In the rows, zero is written as 128.
Each row of X is roughly a mix of the hidden directions of one of 4 groups; some rows fit no group.
X, 142 rows:
121 140 150 50 105 131 131 117 126 119 126 145 133
110 123 146 125 172 103 142 185 108 151 134 117 137
167 101 166 174 134 128 133 136 121 151 99 111 114
141 148 125 94 131 152 96 76 96 111 109 124 119
87 171 131 110 154 109 154 165 110 114 125 113 117
136 167 128 128 97 148 149 150 116 152 72 129 116
122 109 119 167 84 96 120 104 139 104 158 151 135
122 177 95 140 91 113 153 105 139 135 92 126 130
135 99 156 143 100 93 114 98 112 147 96 93 122
176 136 109 139 98 156 107 77 143 131 122 136 124
124 154 100 136 183 120 110 160 108 98 138 151 131
92 141 108 93 154 142 175 140 135 155 136 110 108
148 88 148 87 104 169 131 118 134 122 143 95 136
114 164 107 114 134 182 149 156 159 126 148 140 130
109 68 143 93 133 117 110 114 146 123 163 130 142
157 106 164 167 91 153 137 123 139 141 130 92 124
133 144 117 103 152 157 124 180 142 109 162 159 141
167 192 115 109 136 115 111 140 107 148 125 119 130
109 153 109 127 149 105 188 165 133 140 129 111 114
108 139 114 192 107 104 126 158 128 105 106 129 140
116 106 130 110 152 169 133 164 165 143 168 119 134
83 117 151 113 130 112 163 150 156 170 134 144 138
119 183 115 141 151 147 140 149 120 122 103 87 104
139 185 92 134 147 105 157 146 131 147 105 116 123
141 89 185 132 109 158 158 119 136 144 124 111 120
113 103 141 144 135 141 136 137 168 180 169 143 122
98 132 126 176 145 112 134 175 122 114 115 91 119
100 164 114 109 113 110 120 159 147 89 136 87 127
161 89 160 141 91 154 99 109 145 125 140 134 148
141 68 163 115 112 118 104 99 131 115 138 148 145
115 82 142 122 148 164 105 133 141 111 177 140 133
112 189 118 86 129 106 130 130 111 102 109 136 115
74 146 113 101 159 100 163 149 131 143 125 130 122
137 134 116 134 117 129 70 100 110 80 123 147 146
145 133 122 152 164 94 113 96 79 107 118 129 111
147 151 93 113 129 89 128 76 100 123 115 147 125
130 125 117 144 195 116 130 167 123 138 158 140 121
130 94 166 134 169 116 124 168 100 139 139 154 120
140 135 127 92 180 137 166 128 118 167 139 126 107
120 87 155 109 137 136 156 128 160 160 165 104 120
111 185 93 135 134 163 152 143 144 143 124 109 118
114 156 93 116 153 114 99 180 117 134 137 107 151
92 170 104 119 156 99 158 158 114 132 111 121 116
111 172 117 163 166 103 149 147 109 119 113 120 102
150 66 151 113 123 125 102 91 124 114 145 140 132
98 156 105 139 121 144 172 148 169 162 128 136 128
162 91 151 127 96 161 100 92 138 114 136 130 144
124 161 107 62 119 119 95 144 123 118 125 131 146
78 153 108 150 139 94 144 153 128 97 127 104 113
75 152 113 137 139 146 146 162 134 110 138 86 125
98 134 110 114 152 91 142 81 116 110 144 98 107
154 117 142 127 150 73 115 151 87 118 116 155 132
158 110 146 135 95 161 103 79 140 112 120 146 145
111 140 122 100 109 190 153 127 167 136 138 116 131
163 102 135 153 113 90 109 98 123 120 104 168 119
150 145 105 129 114 197 127 102 144 128 137 105 120
117 167 92 122 125 143 170 126 165 156 119 103 127
136 70 157 94 112 155 122 127 142 149 141 130 153
110 133 128 118 118 199 135 99 150 125 142 103 117
115 82 158 126 120 161 97 151 152 129 165 128 136
135 140 117 141 86 176 126 114 150 131 159 89 138
121 141 138 127 107 179 93 155 138 98 152 157 138
105 98 122 79 127 154 126 132 152 121 164 92 138
124 147 97 116 190 100 145 149 116 124 151 144 119
125 160 149 94 155 146 140 168 112 144 104 92 121
153 126 112 88 135 126 115 83 128 140 136 182 136
136 85 141 125 120 132 89 80 114 96 144 110 130
100 113 149 120 126 135 160 178 164 144 148 103 116
72 132 128 89 130 110 143 164 149 129 135 109 150
153 88 156 124 115 83 86 135 105 117 123 128 141
92 167 113 114 148 108 170 160 118 143 106 120 117
129 163 81 116 104 157 102 94 144 101 118 123 124
127 169 103 154 95 87 139 119 133 144 90 122 130
67 118 110 154 137 116 128 163 134 95 126 107 129
86 120 116 76 153 97 145 150 117 114 131 106 129
130 86 168 129 77 110 103 111 120 133 107 119 134
93 89 162 154 106 120 140 165 134 112 130 97 131
109 103 147 80 116 152 163 149 143 148 143 97 133
105 173 96 106 106 95 125 135 120 92 105 126 112
115 147 149 159 139 156 164 153 127 136 127 76 111
117 116 157 156 141 97 149 163 120 178 109 135 115
109 91 130 93 147 82 110 109 110 94 130 140 137
136 101 153 102 106 139 157 161 166 168 145 127 126
109 135 123 147 184 147 148 166 134 147 156 147 115
128 175 93 126 173 118 127 127 89 113 110 140 117
115 149 107 96 186 121 116 115 107 99 151 125 114
158 112 177 135 84 156 148 131 134 154 112 130 138
114 147 107 155 107 88 163 176 141 136 111 137 126
183 128 138 170 143 106 114 131 112 149 95 131 114
130 106 151 75 132 143 155 129 154 163 155 113 112
106 147 116 114 96 173 158 127 173 149 126 113 131
106 160 97 162 158 104 117 152 106 89 118 133 128
135 196 107 135 116 145 122 133 125 115 114 88 112
148 88 152 127 104 137 125 67 134 152 136 118 137
99 136 101 129 168 71 111 131 111 105 128 143 123
133 140 131 84 100 183 137 89 145 126 133 123 126
117 153 100 104 163 109 105 97 101 86 138 129 118
117 184 101 79 143 155 125 139 124 128 126 108 129
127 149 112 106 153 176 130 166 155 118 164 137 135
133 114 121 151 167 70 145 107 99 142 114 127 114
108 178 104 124 150 118 169 147 108 139 101 122 107
180 111 157 169 96 141 102 116 125 129 124 143 135
147 146 108 138 162 80 129 117 86 103 120 153 123
142 170 93 107 130 152 111 152 146 91 151 141 147
100 107 146 85 96 168 146 109 149 119 151 123 139
141 95 157 119 90 138 155 134 162 174 135 123 130
140 139 117 109 65 107 116 86 125 119 101 135 129
120 94 129 109 152 72 104 122 101 95 133 137 130
159 114 139 172 112 130 86 94 137 119 131 163 137
143 105 157 87 81 158 104 125 155 130 136 130 134
154 181 99 177 125 156 117 132 126 127 120 121 115
149 80 146 95 114 88 111 132 115 108 133 147 153
152 115 142 141 179 87 115 137 85 132 124 122 113
110 175 89 102 161 98 125 135 112 122 140 154 130
135 100 158 107 76 143 143 107 154 159 125 108 124
77 165 99 121 159 97 144 124 132 128 111 150 126
117 68 163 104 126 165 126 115 138 135 150 115 126
106 126 131 131 160 143 184 136 137 176 124 120 106
122 145 102 106 83 161 130 91 158 107 128 111 141
93 124 109 129 175 91 142 149 128 154 155 135 105
98 75 145 84 136 103 127 139 138 129 157 121 140
152 155 110 116 100 108 156 166 134 155 102 163 128
123 123 144 100 140 189 129 115 110 93 149 153 120
115 179 94 140 95 124 156 132 159 146 105 128 134
119 93 166 135 88 155 83 134 143 128 139 111 133
74 118 111 107 159 114 133 100 158 138 145 158 131
97 143 120 136 91 172 152 98 159 145 120 109 121
140 122 136 153 156 166 75 120 106 99 131 141 148
170 142 133 140 143 164 138 142 106 169 97 154 135
106 158 119 157 158 79 136 169 107 121 130 124 122
128 105 144 79 150 169 145 128 134 164 151 132 146
162 157 163 144 141 107 141 164 102 157 121 102 120
91 163 121 120 123 121 160 178 135 125 108 105 104
97 174 115 138 141 123 131 169 118 107 109 89 114
166 90 172 153 127 133 149 101 126 149 111 144 112
132 109 151 107 55 137 121 113 155 134 119 118 129
125 127 89 82 111 136 95 103 141 121 149 157 153
125 100 158 122 89 124 91 124 155 106 132 136 172
160 93 178 145 100 132 139 155 128 161 135 128 128
135 140 112 142 159 138 76 131 104 84 132 153 144
161 150 107 106 94 109 131 86 109 141 95 151 127
145 111 143 100 133 131 176 127 145 187 139 122 116

Which two rows in each list fit none of the groups? Every other row fits one group, some only roughly. Give them in the order they come.
    K_704: 157 97 163 130 95 168 103 145 134 96 128 119 138
    K_139: 122 179 107 160 112 165 121 109 161 132 114 144 139
    K_147: 154 135 138 170 158 78 139 127 103 136 116 155 112
    K_138: 157 107 132 154 124 106 76 100 115 95 129 151 138
    K_432: 124 157 107 144 162 104 161 174 136 160 125 143 124
    K_476: 94 129 136 107 154 89 167 164 113 153 124 127 113
    K_916: 160 81 166 141 123 90 118 146 95 128 135 130 120
    K_549: 86 97 123 112 87 155 117 128 156 99 139 109 144
    K_749: 136 177 106 96 173 123 142 131 113 154 136 153 128
    K_636: 109 77 142 113 135 154 121 149 160 131 173 137 141
    K_601: 143 158 91 132 127 137 106 76 121 97 129 96 124
    K_461: 121 157 111 157 136 102 139 183 153 158 127 146 136
    K_887: 121 159 111 134 66 144 113 136 170 125 124 124 146
    K_113: 152 130 158 110 176 134 147 177 111 149 141 135 133
    K_941: 151 140 128 132 151 138 78 135 94 79 146 140 127

K_704; K_113
    K_532: 148 89 171 99 121 123 100 164 113 113 137 148 142
    K_793: 97 89 158 125 133 171 145 131 149 160 148 109 118
    K_777: 101 170 100 146 144 148 149 159 152 160 141 115 113
    K_310: 120 166 106 156 172 135 113 143 90 103 105 133 127
    K_755: 148 133 92 108 174 102 126 95 94 133 117 151 136
    K_736: 129 194 99 163 139 115 128 157 131 138 114 127 121
    K_673: 89 115 124 85 160 99 159 156 116 132 138 109 118
    K_88: 175 96 145 124 102 171 112 91 123 122 133 121 127
    K_107: 73 121 121 126 137 157 135 163 140 108 123 84 129
    K_407: 87 155 105 113 87 156 142 118 165 115 134 107 132
    K_411: 110 115 158 120 77 146 153 148 156 166 111 130 133
    K_321: 121 87 160 99 87 164 126 133 148 129 138 107 146
    K_178: 107 154 116 97 122 170 165 151 144 143 130 91 124

K_755; K_407
    K_324: 142 112 161 113 71 167 112 116 143 141 107 120 133
    K_223: 113 162 108 132 123 134 151 173 171 165 122 115 134
    K_480: 142 151 133 143 169 114 118 193 116 136 136 149 126
    K_129: 129 118 153 138 166 142 111 192 131 148 152 130 122
    K_364: 152 86 153 66 115 137 118 139 129 116 133 120 147
    K_227: 84 143 113 119 173 106 134 177 113 117 125 123 133
    K_160: 151 73 155 139 133 89 103 145 108 123 152 133 128
    K_368: 112 133 148 102 114 193 148 156 151 144 137 130 124
    K_185: 114 120 117 163 155 67 130 135 113 118 130 166 123
    K_798: 99 170 88 166 119 126 145 126 162 150 122 114 125
    K_269: 131 101 168 90 112 177 117 118 147 146 136 108 122
    K_981: 134 124 120 159 106 128 83 77 134 101 113 131 155
    K_795: 174 161 111 159 100 133 95 117 139 131 109 155 143

K_981; K_795
    K_104: 159 134 113 86 94 164 104 92 145 135 132 131 138
    K_121: 157 113 159 161 121 145 153 125 127 179 128 152 105
    K_624: 161 80 163 150 108 140 105 122 143 147 157 140 134
    K_369: 162 90 143 141 87 130 110 125 154 144 139 158 158
    K_850: 92 137 129 126 136 118 152 184 150 166 148 112 129
    K_442: 153 155 124 176 129 128 83 135 111 97 111 148 140
    K_423: 89 183 95 100 143 128 133 146 120 107 130 112 123
    K_516: 148 195 115 132 126 98 113 144 106 123 103 116 117
    K_153: 111 98 154 141 171 142 144 160 140 120 175 133 119
    K_696: 142 107 140 115 180 91 157 145 95 144 123 143 117

K_442; K_153
    K_982: 81 119 119 72 127 163 135 123 146 112 147 127 141
    K_283: 171 138 137 148 114 115 105 75 105 118 111 156 124
    K_438: 136 118 136 150 187 98 135 157 103 154 108 138 122
    K_44: 98 62 144 113 132 108 130 152 135 133 143 140 152
    K_392: 151 165 109 124 128 85 125 153 102 108 108 167 140
    K_830: 124 103 155 103 74 148 99 101 151 113 131 114 133
    K_385: 157 106 154 123 83 172 116 121 147 140 135 98 142
    K_214: 126 149 134 95 69 157 145 138 158 135 108 128 142
    K_968: 144 89 180 134 119 138 154 139 136 171 130 109 124
    K_929: 133 142 120 83 86 174 126 122 154 105 132 120 146
    K_398: 113 111 126 132 107 153 108 59 124 101 129 111 122

K_283; K_968
    K_303: 119 171 97 141 160 166 126 132 124 98 152 157 123
    K_273: 118 110 151 132 129 138 155 193 162 150 144 126 129
    K_132: 145 86 166 176 90 111 129 132 132 125 125 114 127
    K_342: 171 105 159 108 101 148 138 107 150 171 138 125 124
    K_91: 136 95 147 134 180 105 134 143 91 123 144 161 119
    K_419: 134 160 113 136 187 122 162 148 114 154 120 115 107
    K_794: 89 181 90 116 157 118 142 109 125 120 119 118 115
    K_459: 143 109 154 108 136 161 147 175 155 167 144 135 127
    K_418: 153 99 152 79 104 153 123 125 159 150 153 138 132
    K_656: 114 87 163 110 85 139 127 158 155 149 132 139 145
    K_663: 96 115 100 172 138 89 109 165 125 110 138 122 140
    K_695: 112 158 121 126 108 163 138 172 159 142 139 89 141
    K_650: 97 134 125 104 88 173 130 109 146 93 121 102 125
    K_649: 151 100 138 78 150 143 114 112 144 139 172 148 132

K_342; K_794
    K_509: 115 106 128 134 76 103 104 85 144 99 137 118 140
    K_169: 133 181 109 155 138 117 134 114 101 112 85 153 120
    K_148: 134 158 126 107 139 140 167 180 129 164 108 135 111
    K_451: 169 124 131 155 91 129 125 72 136 124 131 154 117
    K_659: 93 102 139 71 116 148 145 129 155 128 139 104 147
    K_531: 116 75 158 125 131 81 106 129 132 127 147 154 143
    K_633: 155 97 120 96 142 119 105 81 103 98 143 146 129
    K_709: 112 103 142 100 112 75 101 162 121 116 124 145 150
    K_553: 125 191 76 157 133 118 133 124 138 121 121 126 126
    K_177: 153 121 139 142 177 96 119 151 91 135 129 162 112
    K_215: 115 110 154 112 72 149 99 104 147 106 125 104 130

K_633; K_177
    K_313: 125 120 158 140 113 147 148 170 156 179 152 119 132
    K_779: 90 110 128 180 147 102 143 155 143 114 153 109 131
    K_494: 119 121 128 135 53 99 132 132 158 120 117 126 134
    K_664: 130 144 105 84 96 163 115 83 145 111 126 139 129
    K_782: 124 142 128 84 174 142 163 159 124 153 134 124 106
    K_563: 89 160 87 103 150 150 151 140 146 135 142 101 119
    K_51: 109 83 147 73 119 126 137 115 136 128 146 159 146
    K_687: 113 95 150 111 136 135 102 120 119 71 163 147 127
    K_92: 136 97 142 124 94 101 163 95 151 170 136 117 126
    K_465: 133 76 139 93 119 150 105 99 129 144 142 92 136
    K_240: 134 147 98 162 137 94 98 108 101 91 120 151 144
    K_294: 185 110 138 162 90 114 104 103 129 139 130 138 132
    K_72: 108 120 149 169 152 94 145 179 113 132 128 108 126

K_687; K_465
    K_585: 136 92 144 135 61 147 119 119 152 142 126 128 147
    K_626: 115 124 116 97 124 189 147 92 158 138 140 119 125
    K_267: 124 133 148 91 75 162 147 148 153 144 109 121 137
    K_80: 149 148 128 138 174 120 104 144 83 96 135 157 120
    K_573: 76 123 124 108 177 144 147 163 126 124 116 114 125
    K_825: 147 174 115 145 122 82 125 132 96 116 91 142 126
    K_824: 109 129 109 114 92 171 137 118 182 135 144 109 141
    K_973: 135 169 101 151 160 132 108 140 89 101 104 152 129
    K_484: 128 119 135 151 149 147 123 180 126 150 119 73 133
    K_288: 136 97 152 132 86 147 93 95 132 93 123 134 151

K_585; K_288
    K_217: 80 123 143 88 150 93 142 156 113 110 120 147 130
    K_302: 148 114 134 121 180 103 117 139 85 100 144 155 124
    K_515: 172 105 154 127 157 99 118 150 107 166 115 146 136
    K_216: 90 117 124 195 125 114 143 139 133 106 143 108 118
    K_730: 138 151 116 159 175 87 140 125 97 145 112 119 107
    K_758: 151 98 136 99 145 138 94 116 103 78 151 129 135
    K_452: 126 100 125 107 163 77 130 147 87 113 135 118 109
    K_919: 141 148 127 128 194 118 141 169 102 136 134 141 116
    K_957: 109 173 89 127 164 105 113 164 113 114 116 117 127
    K_977: 97 157 119 123 159 151 135 175 124 125 112 85 121
    K_588: 105 90 169 117 113 172 142 141 148 161 134 121 122
    K_791: 122 184 93 126 164 133 121 167 119 112 127 138 136
    K_670: 140 86 139 110 97 147 126 78 148 127 137 163 134
    K_639: 129 140 112 141 156 101 181 104 112 168 117 118 112
    K_594: 93 174 94 161 155 101 137 144 121 131 123 111 119

K_791; K_594
    K_980: 110 134 135 115 160 196 131 148 134 120 160 130 114
    K_703: 161 133 124 126 146 99 104 115 80 105 98 160 130
    K_349: 166 167 129 164 150 92 136 130 104 156 123 138 112
    K_864: 130 82 130 94 127 171 127 92 145 131 157 113 125
    K_845: 147 129 135 118 186 103 149 171 110 153 128 124 118
    K_570: 139 109 141 122 144 118 135 70 78 114 109 129 111
    K_733: 137 87 152 137 148 77 123 109 87 132 115 123 116
    K_627: 117 149 115 131 144 114 146 69 93 130 106 100 108
    K_956: 107 157 126 152 101 167 150 158 171 140 121 113 136
    K_891: 94 153 109 62 124 159 129 125 137 114 137 124 136

K_703; K_956
    K_872: 158 172 100 124 170 109 112 151 102 104 130 138 128
    K_396: 91 102 131 82 118 172 121 142 149 123 129 101 144
    K_814: 70 98 132 104 160 117 141 167 129 120 128 135 140
    K_151: 96 106 161 129 87 141 128 157 167 122 137 97 128
    K_745: 107 98 154 102 75 164 136 122 152 130 130 142 140
    K_183: 169 111 143 193 120 97 124 123 120 143 131 134 122
    K_775: 110 184 112 136 98 171 146 110 138 127 107 134 118
    K_611: 115 164 103 130 150 93 89 147 92 107 116 141 140
    K_402: 161 120 116 110 81 162 91 101 145 136 132 114 144
    K_261: 102 157 86 97 147 154 146 137 133 122 136 85 114
    K_71: 138 167 97 149 121 145 98 87 132 94 108 143 137
    K_652: 137 143 106 143 67 132 99 96 124 106 114 146 142

K_611; K_652
    K_318: 129 127 131 157 118 70 148 147 129 171 98 135 127
    K_250: 81 137 115 109 169 121 155 173 126 117 134 112 118
    K_882: 165 130 100 131 140 97 99 97 115 136 129 178 133
    K_18: 117 76 167 117 155 140 121 170 126 149 140 117 131
    K_347: 114 165 89 104 135 172 155 119 134 125 121 96 111
    K_759: 146 172 105 119 131 94 142 182 132 134 111 142 143
    K_538: 150 161 123 192 144 96 140 125 111 137 130 125 107
    K_792: 112 139 116 150 181 94 126 169 107 125 102 126 116
    K_410: 126 175 91 144 164 146 116 134 123 92 152 144 124
    K_130: 176 120 151 136 79 157 112 119 139 146 128 98 136
    K_128: 113 125 120 142 172 106 176 108 120 160 141 102 108

K_250; K_18
    K_666: 122 164 96 148 113 136 123 71 116 93 118 135 123
    K_540: 96 82 129 87 154 90 148 131 114 119 143 129 137
    K_708: 97 152 80 104 145 138 120 146 137 104 151 89 126
    K_644: 154 151 98 145 145 75 96 147 105 131 121 148 135
    K_842: 145 91 135 167 93 165 125 95 153 124 125 113 122
    K_252: 156 138 101 170 136 130 79 98 123 100 136 142 124
    K_561: 194 148 131 153 111 146 121 98 126 150 117 117 115
    K_772: 122 148 122 125 203 151 133 140 100 125 132 124 114
    K_316: 103 155 111 133 183 127 117 164 112 93 140 128 119
    K_37: 157 107 130 158 106 90 98 90 107 124 103 143 139
    K_187: 162 91 159 170 112 117 93 114 131 135 142 150 135

K_540; K_37
    K_358: 125 167 102 113 178 118 158 160 108 135 123 134 108
    K_366: 125 144 123 161 137 99 114 194 128 140 153 115 130
    K_356: 111 133 106 70 125 172 126 95 143 123 136 141 140
    K_555: 139 182 110 120 106 169 134 89 137 119 128 110 114
    K_726: 121 99 130 92 129 96 105 96 122 98 135 168 150
    K_546: 79 170 105 105 129 121 124 153 122 93 122 101 125
    K_435: 87 116 107 159 154 80 127 157 123 112 141 146 135
    K_802: 126 189 88 159 142 132 128 115 119 115 101 139 117
    K_427: 115 146 122 141 133 139 157 168 165 184 127 120 126
    K_306: 108 114 133 128 132 109 179 158 165 156 154 107 116
    K_841: 92 107 130 139 185 101 137 159 115 136 140 144 113

K_726; K_841
    K_724: 83 80 159 100 106 129 128 138 151 129 128 124 152
    K_786: 171 94 160 142 100 112 129 92 129 138 130 162 125
    K_535: 99 116 145 164 155 111 155 177 120 135 151 106 127
    K_878: 90 98 146 151 134 124 150 163 164 129 159 103 127
    K_434: 139 100 129 102 75 99 120 88 152 127 143 136 139
    K_154: 152 73 145 136 151 93 104 122 108 129 155 145 117
    K_61: 108 150 106 124 183 88 132 157 106 134 133 149 129
    K_274: 119 152 131 145 174 83 159 143 102 136 139 153 118
    K_142: 75 118 89 104 163 133 134 135 137 120 152 152 143
    K_171: 143 110 142 127 75 141 82 99 134 106 121 142 149
    K_275: 129 142 159 113 90 140 159 173 125 136 102 98 146
    K_384: 124 64 167 112 110 112 116 127 145 140 153 136 144
    K_568: 194 148 121 163 127 137 113 119 108 124 113 153 117
    K_727: 121 143 112 125 84 145 129 64 134 110 112 108 128
    K_949: 136 164 84 142 167 112 146 94 121 127 122 100 114

K_724; K_568
    K_597: 121 97 144 128 176 103 160 159 117 157 138 153 121
    K_68: 179 117 140 186 119 112 103 132 117 137 136 144 118
    K_372: 160 114 145 161 114 174 128 134 139 150 120 81 125
    K_556: 163 97 125 119 87 136 104 88 143 139 149 151 147
    K_805: 89 158 89 80 148 132 135 125 132 104 123 107 134
    K_823: 139 80 152 91 112 139 134 77 120 119 146 127 136
    K_327: 161 106 137 91 90 137 92 112 147 125 144 157 147
    K_688: 172 146 121 109 93 136 113 74 132 129 131 155 125
    K_46: 169 129 113 122 106 167 118 79 147 149 146 138 137
    K_474: 115 180 95 140 149 137 112 133 101 86 112 139 127
    K_517: 116 80 162 141 162 102 146 143 103 154 129 142 115

K_823; K_474
